In the rows, zero is written as 128.
The rows below fall into families. The same turns and mirrors carry the whole set onto itself and the rows of a family onto each other. For each named row, which other rows are in its family? Write them in the order they are listed.
These 40 rows form 5 families of 8 rows each.
kif: [120 144 131 149 113  94 137 132]
Fet: [105 150 122 142 105 140 117 123]
Seg: [118 162 122 138 104 126 122 125]
Ruki: [117 150 129 146 111  89 138 120]
mapa: [ 86 127 134 157 113 108 145 120]
molez: [ 91 121 133 158 116 103 134 115]
Tobo: [126 154 117 143 109 125 117 120]
ziga: [110 149 117 146 108 138 115 111]
mupi: [127 157 129 140 108 107 121 128]
bez: [ 86 136 126 154 108 130 113 112]
kudo: [ 84 129 130 149 113  97 136 118]
kanop: [124 155 120 145 115 132 121 123]
lodal: [ 87 134 122 151 108 134 118 110]
Gafiz: [125 155 132 133 109 110 122 128]
poteb: [128 156 122 143 116 114 131 129]
fev: [130 153 123 145 111 106 126 129]
delo: [102 133 135 154 115  94 146 129]
nizo: [ 82 130 129 155 111 126 135 111]
ges: [103 135 137 147 114  90 143 125]
silu: [101 136 132 141 112  88 141 125]
sibip: [ 90 132 127 160 120 104 147 117]
mubig: [ 92 136 121 159 117 137 125 110]
sulet: [ 80 125 128 152 111 119 131 112]
zoko: [ 92 138 122 151 109 138 124 108]
vip: [118 155 130 139 107 128 111 122]
vov: [120 148 135 142 111  93 134 130]
vilil: [109 147 120 152 116 141 118 115]
Bel: [ 86 126 135 151 113 101 141 118]
vuded: [ 85 130 125 162 119 121 136 111]
vupu: [121 150 126 146 119  98 143 131]
babi: [118 147 133 134 112  94 134 128]
Totu: [ 78 128 128 155 111 113 126 113]
davu: [120 157 122 142 106 126 112 122]
dosu: [105 140 128 153 120  94 150 126]
zep: [ 92 132 125 150 109 140 119 120]
ditad: [103 147 120 146 105 137 110 115]
Setar: [ 86 121 129 156 114 124 125 116]
Dadi: [122 161 125 139 106 105 131 123]
Donav: [102 146 127 147 107 135 107 116]
Fes: [103 132 133 154 115  88 139 116]

Which other rows belong to the same family as Tobo? kif, mapa, ziga, fev, delo, nizo, zoko
Which other rows belong to the same family as kanop? poteb, sibip, mubig, vilil, vuded, vupu, dosu
Which other rows belong to the same family as molez? Fet, Seg, Ruki, zep, Setar, Dadi, Fes
Which other rows belong to the same family as babi? bez, kudo, Gafiz, silu, vip, Totu, Donav

The rows below fall into families. The same turns and mirrors carry the whole set onto itself and the rows of a family onto each other. For each named row, which other rows are in its family? Write them in the order they are listed.
These 32 rows form 4 families of 8 rows each.
movog: [128 135 133 135 143 153 109 137 144 123 122 135 127]
ver: [138 121 125 134 124 134 124 150 131 152 143 126 118]
luvum: [139 103 122 136 125 127 110 126 138 150 112 137 122]
Lipa: [142 107 123 136 131 130 109 120 149 147 111 133 120]
Mebi: [123 140 130 125 147 134 129 105 135 128 107 126 146]
pum: [128 112 113 126 132 115 148 122 125 147 136 120 132]
Vuzo: [130 127 116 125 148 134 118 119 123 122 134 131 107]
fanoz: [136 126 128 133 133 138 121 152 125 152 140 125 115]
zava: [141 107 127 136 132 125 114 112 147 142 114 134 116]
mutel: [141 133 111 118 144 130 129 117 125 134 148 134 128]
vikiz: [125 146 134 138 138 144 102 133 148 132 112 134 129]
kos: [115 154 125 129 145 132 141 128 136 130 136 116 139]
Nidem: [116 138 123 129 144 126 128 104 142 127 105 127 144]
Tuge: [142 117 131 134 134 115 117 107 146 142 117 135 114]
peze: [122 131 134 139 123 123 127 146 152 152 112 117 146]
resid: [131 126 111 127 151 135 123 110 122 129 135 135 116]
Nes: [137 132 114 123 150 133 129 113 119 130 141 133 120]
gog: [113 126 138 142 119 130 123 136 149 144 100 121 133]
nomos: [138 131 130 135 131 141 131 156 125 148 132 122 119]
bepet: [118 131 117 134 141 120 129 104 148 129 108 126 146]
vila: [113 151 121 127 136 134 138 143 126 137 134 119 145]
geti: [112 150 122 131 143 129 142 136 124 133 136 118 141]
lonu: [133 128 136 138 139 151 114 134 145 117 129 131 123]
tavu: [124 131 131 139 122 126 133 136 150 157 114 122 154]
manar: [132 115 114 132 128 111 141 119 124 156 129 115 133]
vudi: [113 142 118 126 130 145 135 146 127 135 130 119 146]
mis: [121 131 113 121 125 109 138 120 129 160 119 124 137]
tika: [127 124 114 128 125 106 143 117 130 156 125 119 134]
vosel: [116 127 117 129 139 118 120  99 148 132 116 131 142]
rusa: [121 142 131 135 147 147 108 137 149 125 119 136 129]
Gozi: [117 127 134 140 119 127 123 142 154 148 107 120 141]
nozi: [131 119 120 135 117 127 124 148 137 150 141 129 115]

Which other rows belong to the same family as resid? Lipa, fanoz, peze, bepet, geti, manar, rusa
Which other rows belong to the same family as kos? luvum, pum, Vuzo, vikiz, nomos, tavu, vosel
Which other rows belong to the same family as vila? movog, ver, zava, Nidem, Nes, tika, Gozi

